(in the rows, 128 means zero)
A single turn carries every row of the set below to another of its rows. Some are shown first; where does it send the rows asked next?
gaf: [123  98 127 147 132 117 128 143  95 143 126 107 100 106  92 156 105 102
 105 173 108 120 128 126 122 159]
Bason: [138  97 133 157 118 142 143 148  92 152 105 111 107 104  87 157 117 108
 118 171 118 109 126 133 115 165]
gige: [136  95 125 152 123 129 140 147  88 158 120 120 112 121 103 144 117 100
 124 180 117  84 141 137 126 166]
lirid: [135  86 130 140 126 143 133 140  99 138 133 131  95 112 126 127 117 111
 106 130  83 125  91 138 123 151]
Nakif: [134 111 136 137 136 137 138 136 140 146 128 126 106 113 148 146 117 116
 138 156 122 133  95 140 124 156]
Giv: [131  98 134 140 120 169 130 179 104 150 105  98 125 121 131 148 120 114
 118 132  97 108 127 147 112 173]
lili: [135 102 133 129 129 126 129 137 139 148 124 109 127 119  95 141 123  93
 144 177 125 109 126 146 149 164]
nat: [147 113 121 131 124 124 143 132 144 153 116 121  98 118 143 145 115 118
 131 160 104 106  90 137 121 156]
selo: [151 116 125 134 119 132 137 137 139 151 118 114  94 115 147 152 115 118
 128 144 122 116  92 148 132 156]
megu: [119  96 125 127 136 139 118 171 105 145 128 103 126 136 144 134 112 107
 112 148  80  98 138 139 122 170]
Vusu: [125  87 133 139 131 144 133 143  92 144 147 131 108 118 143 131 118 101
 119 124 100 118  96 147 128 158]
Zolen: [136  86 129 143 120 149 148 143 100 148 124 132 103 113 126 134 119 107
 120 129  85 108  84 138 107 160]
novuv: [132 106 125 128 129 125 110 176  74 145 125 107 112 139  98 138 126 104
 115 159  91 113 105 135 137 151]
fedo: [130 105 134 131 126 142 128 172  73 150 110 107 126 134  91 145 133 106
 130 159  94 116  94 134 121 156]
Diru: [145 102 128 137 118 128 128 147 147 148 115 114 110 110  83 141 118 100
 135 177 119 109 123 141 140 164]
Lami: [150 109 132 140 129 139 136 137 143 144 122 136  96 115 142 132 120 127
 130 168 111 127 102 138 130 152]
Baga: [143  98 134 135 129 125 152 172 145 142  97 122 122 126 115 134 125 134
 130 133 108 131 119 140 126 146]
gezib: [130  97 129 121 141 106 147 162 143 140 113 120 131 139 128 128 123 127
 129 140 101 121 126 139 135 145]
fud: [135 101 126 133 129 113 147 179 142 147 113 116 124 134 132 141 117 119
 133 120 120 114 123 148 130 154]
vele: [131  99 137 126 138 120 147 164 139 139 108 114 133 131 126 138 125 128
 133 127 116 136 121 145 138 145]
Dur: [129 107 131 125 128 132 119 168  70 147 116 100 123 138  96 146 131 104
 122 154  93 117  98 138 135 152]
Pofur: [129 104 132 143 127 141 117 190  75 151 129 122 117 136 103 137 126  98
 133 158 107 108 110 139 123 161]
Sekul: [129 100 139 143 126 142 138 133  80 150 113  98 122 111 100 161 124 105
 123 163 129 118 129 144 138 160]
kul: [112  98 133 126 140 146 116 166 106 136 123  92 124 123 134 145 113 111
 105 138  84 130 127 136 121 166]
dal: [129  95 123 141 123 150 126 182 113 148 112 109 115 124 130 137 111 112
 111 147  77  96 131 134 103 173]
vesa: [136 102 127 132 125 120 130 143 148 146 118 111 115 112  85 144 115  95
 135 179 114 111 119 136 135 164]
Tugo: [135 104 135 137 123 133 127 146 142 146 122 107 118 108  89 150 118  94
 140 165 133 122 120 148 143 166]
zol: [147  98 128 132 127 119 152 173 141 149 102 125 126 138 126 127 126 129
 134 135 111 107 128 146 134 149]
rop: [121  99 128 149 130 123 129 150  86 152 136 105 112 115 110 160 108  91
 119 161 131 102 137 142 130 167]
moku: [155 113 129 134 123 137 134 134 135 150 122 126 100 123 152 135 123 122
 131 156 121 114 105 151 145 152]
riz: [133 106 129 133 122 123 126 147 143 148 123 101 116 110  91 156 113  89
 138 161 130 112 117 147 140 167]
Koban: [131  98 124 131 135 104 146 175 149 141 112 120 118 129 122 137 113 123
 124 132 103 122 118 135 121 150]
nug: [142 104 127 131 120 124 128 142 140 152 122 108 120 121  97 143 120  93
 141 172 127  98 128 150 151 165]
Nipo: [131 104 127 139 127 130 109 189  77 146 131 117 107 134  99 138 122 100
 120 157  98 113 108 136 128 156]
fet: [130  97 130 135 133 124 134 126  85 146 119 108 117 120  97 143 121 109
 113 184 105 109 137 133 141 154]
toru: [132 103 134 138 126 145 127 181  75 153 117 120 125 137  96 138 133 102
 137 164  99 106 103 135 119 160]
fam: [127  96 135 127 133 157 124 159 109 135 103  99 125 122 119 134 123 125
 104 155  69 128 127 132 120 160]
Naz: [135  96 137 128 126 169 131 160  98 146 101 100 136 132 132 134 132 122
 117 149  85 110 136 146 129 165]
sorar: [137 111 129 127 135 127 143 127 137 152 127 124 112 125 155 143 119 114
 142 162 114 110  96 141 128 157]
Fasor: [143  85 129 130 124 145 139 128  91 145 126 129 108 125 132 120 128 114
 113 137  80 108  96 144 136 149]
gasav: [136  88 134 135 120 152 144 134  89 148 127 121 112 119 136 138 126 106
 122 117  98 111  88 151 128 157]
tizu: [134  83 127 138 129 143 143 140  96 149 138 141 110 125 139 120 122 104
 124 140  84  97  99 140 120 158]

Sekul -> fet
sorar -> nat
Where do these go?
Vusu -> tizu
Tugo -> lili
megu -> dal
Koban -> fud
fedo -> Dur

